In the rows, zero is written as 128.
First come named turns, each shown by rows before and after it. For each pair of rows after them, which turns, in which order, take the first row to the second? The first pair is done for you.
matag (before -> after):
[141 120 213 164 129 116 162 181 162 123 114 142 150 172 151 143 150 146
 123 166 122 155 148 127 106 128]  ->  [108 134 217 142 107 103 163 153 111  90  97 123 159 111 150 153 154 158
 144 153 113 140 153 110 111  98]
[124 100 135 145 144 137 147 173 204 180 142 135 133 178 129  77 141 149
 113 169 107 136 127 134 156 155]  ->  [ 87 122 148  95 123 108 142 141 114  85 128  74 126  93 137  92 117 139
 138 156  80 148 132  57 136  83]
[187 157 105 126 125 147 122  90 142 128 110 127  93 152 162 143 108 110
 104 139 147 149 114 177 110 169]  ->  [159 171 109 105 106 135 121  64  94  93  96 105  97 100 161 149 109 116
 123 128 139 139 120 152 108 141]
[121 207 149 134 146 162 141 112  82  89 117 148 108 144 141 148 114  83
 126  39 174 126 152  98  48 107]  ->  [115 201 146 156 135 179 147 103 102 148 111 185 133 154 125 142 147 107
 129  34 193  92 149 157  68 145]
Rom (before -> after):
[104 110 131 136 115 114 152 127  84 123 130 110 134  99 108 108 142 160
 137 132 108 104 148  94 141 136]  ->  [144 137 121 139 103 141 128 141 119 117 127 129 110  93 170 145 132 138
 122 132 118  92 101 159 150 109]
[120 126 117 152 116 136 111  82 121 165 119 176 137 115 119 154 139 123
 136 104 186  80 134 184 132 138]  ->  [157 118 115 162 147 135 104 109 153 159 140 176 110 167 123 154 110  89
 117 109 186 122 136 156 109 145]
[125 138 120 145  93 145  97  81 114 134  98 178 114 110 139 149 133  96
 138  94 158 106 114 191  98 137]  ->  [149 117 122 155 133 135 100 104 132 129 122 170  91 169 120 137 107  67
 122  98 156 155 139 137  67 154]
[ 94 140 171 122 106  90 116 116 171 133 126 124 110 103 104  95 113 130
 108 132 120 128 131 160 171 123]  ->  [113 140 168 126 116  94 108 126 187 129 133 128  97 120 117 100 104 115
  98 134 123 138 124 162 165 122]
Zozol (before -> after):
[148 146 125 139 148 125  96 110 119 101 123 159 101 140 148 170 111  94
 134 109 136 146 122 110 103 105]  ->  [148 133 128 132 153 127 114 153 170 118 135 140 105 159 166 141 117 123
 117 158 107 152 105 110 126 100]
[100 123 134 137 135 119 134 109  93 134 125 114 132 121  95  99 137 140
 145 110 119 131 154  97 127 156]  ->  [119 135 134 133 140 121 116 108  83 103 129 112 112 119 113 123 117 109
 142  99 127 143 150  90 112 137]
[138 131 133 125 137 145 116 120 127 133 114 139 116 140 121 130 132 101
 131 108 145 139 135 118 107 139]  ->  [148 132 133 123 139 147 119 136 144 130 121 133 107 147 134 122 127 103
 123 123 134 146 125 113 109 130]
sagom (before -> after):
[106 152 156  84  86 127 130  87 104  75 139  98 117  69 134 135 126 119
 144 101 103 137 120 128 136  90]  ->  [124 155 148 109  86 142 114  72 104 101 134 136 116  86 130 159 132 100
 147  71 137 124 119 177 131 116]
[116 140 122 136 111 140 137 114 109 139 134 130 127 112 111 124 137 136
 142 118 124 115 131 135 122 113]  ->  [131 140 119 144 114 149 132 122 127 149 135 143 122 128 119 130 136 129
 133 120 129 116 122 152 124 117]
[104 122 124 124 108 123 135 101  90 125 111 147 141  87 112 129 137 121
 145 104 148 103 124 137 135 127]  ->  [140 123 116 143 115 144 123 121 134 144 122 168 127 119 139 137 133 108
 126 109 157 106 106 175 136 135]

Each pair is two turns apart.
[146 142 120 119 115 133 130 187 172 128 139 114 134 121 172 103 135 143
 121 179  92 123  90 135 142  96]  ->  [136 121 117 141 121 131 143 176 177 176 138 141 154 149 131  84 157 159
 124 172 107 112 113 148 147 145]	sagom then matag
[116 143 114  86 117 100 173 123 179 127 137 138 128 118 136 118 124 146
 126 115 111 114 110 150 167 137]  ->  [111 146 114  81 114  97 172 121 167 115 135 132 129 107 137 121 123 144
 129 113 108 114 112 141 163 131]	matag then matag
[137 119 127 155 116 153 108 143 183 153 140 151 123 161 136 130 131 121
 109 139 135 118 120 180 134 125]  ->  [114 128 141 119 117 122 111 127 118  77 137  96 112 114 129 134 106 107
 124 133 110 149 140  92 106  79]	matag then Rom
[129 130 136 109 135 127 132 166 143  99 138  92 101 131 157 128 115 124
 105 147 107 150 122  92 116 104]  ->  [118 136 132 133 122 131 116 100  82 121 116 138 119 109 116 156 137 107
 132  82 157 116 146 135 104 141]	sagom then sagom
[114 148 114 112  91 141 158 141 125 104 105 116 162  55 142 113 131 156
 155 179 118 131 104 139 162 102]  ->  [124 154 113 117  87 152 146 135 126 108 102 131 159  56 151 128 131 146
 152 170 132 119  96 162 162 102]	Rom then matag
[116 145 114 142 112 142 142 159 114 123 111 141 132 114 173 124 149 139
  92 166 140 146 102 114 131 146]  ->  [102 137 115 140 118 129 148 143  89 116 112 134 138 112 148 118 148 139
 102 156 140 151 125  84 122 154]	Rom then sagom
[125 155 131 129 129 136  97 132 172 132 109 178  99 135 132 111 104 105
 103 153 133 160 177 125 149 126]  ->  [ 96 162 132 122 103 135 103 109 145 137  95 179 120  94 129 112 125 131
 120 147 133 125 172 148 167 120]	Rom then Rom
[132 140 149 107 128  82 137 146 158  97 164 150 127 140 186 133  93 110
  81 133 150 132 117 122  98 100]  ->  [ 87 118 153 120 117  75 165 122 143 153 152 168 173 135 129 101 137 155
 100 125 156  98 142 142 123 152]	Zozol then Zozol
[157 151 100 130  93 157 106 148 159 128 118 105 117 105 126 159 129 116
 142 116 147 135 116 137 146 100]  ->  [137 140 103 133  88 153 127 147 163 160 116 110 138 106 105 135 152 148
 147 126 144 120 125 145 162 120]	Zozol then Zozol
[142 154 141 131 115 117 102  91  92  88 125 150 116  98 148 189 124 103
 148  69 170 108 129 154 103 115]  ->  [137 111 149 135 164  89 135 127 121 100 155 127 114 174  95 135 110 108
 130 102 144 170 171  64  79 152]	sagom then Rom
[126 145 118 101 145 139 119 119 142 120 119 131 123 139 133 143 147 104
 109 111 160 142 146  70 126  94]  ->  [118 135 115 114 142 149 128 119 160 164 113 154 141 152 119 131 171 126
 108 112 171 122 147 104 143 126]	Rom then matag
[134 145 130 137 125 130  82 106 121 104 142 169 124  88 144 110 149 113
 147 162 122 116 112 120  97 119]  ->  [133 140 130 136 126 134  90 117 142 120 147 173 129  96 148 102 155 127
 143 176 118 109 108 134 110 125]	Zozol then matag
[137 138 142 119 124 126 114  79 117 127 105 134 140 109 120 141 137 103
 133 100 158 120 170 122 144 140]  ->  [140 135 144 108 137 119 118  98 121 106 114 111 130 119 123 132 121  98
 129 116 141 144 172  81 131 126]	Zozol then Rom
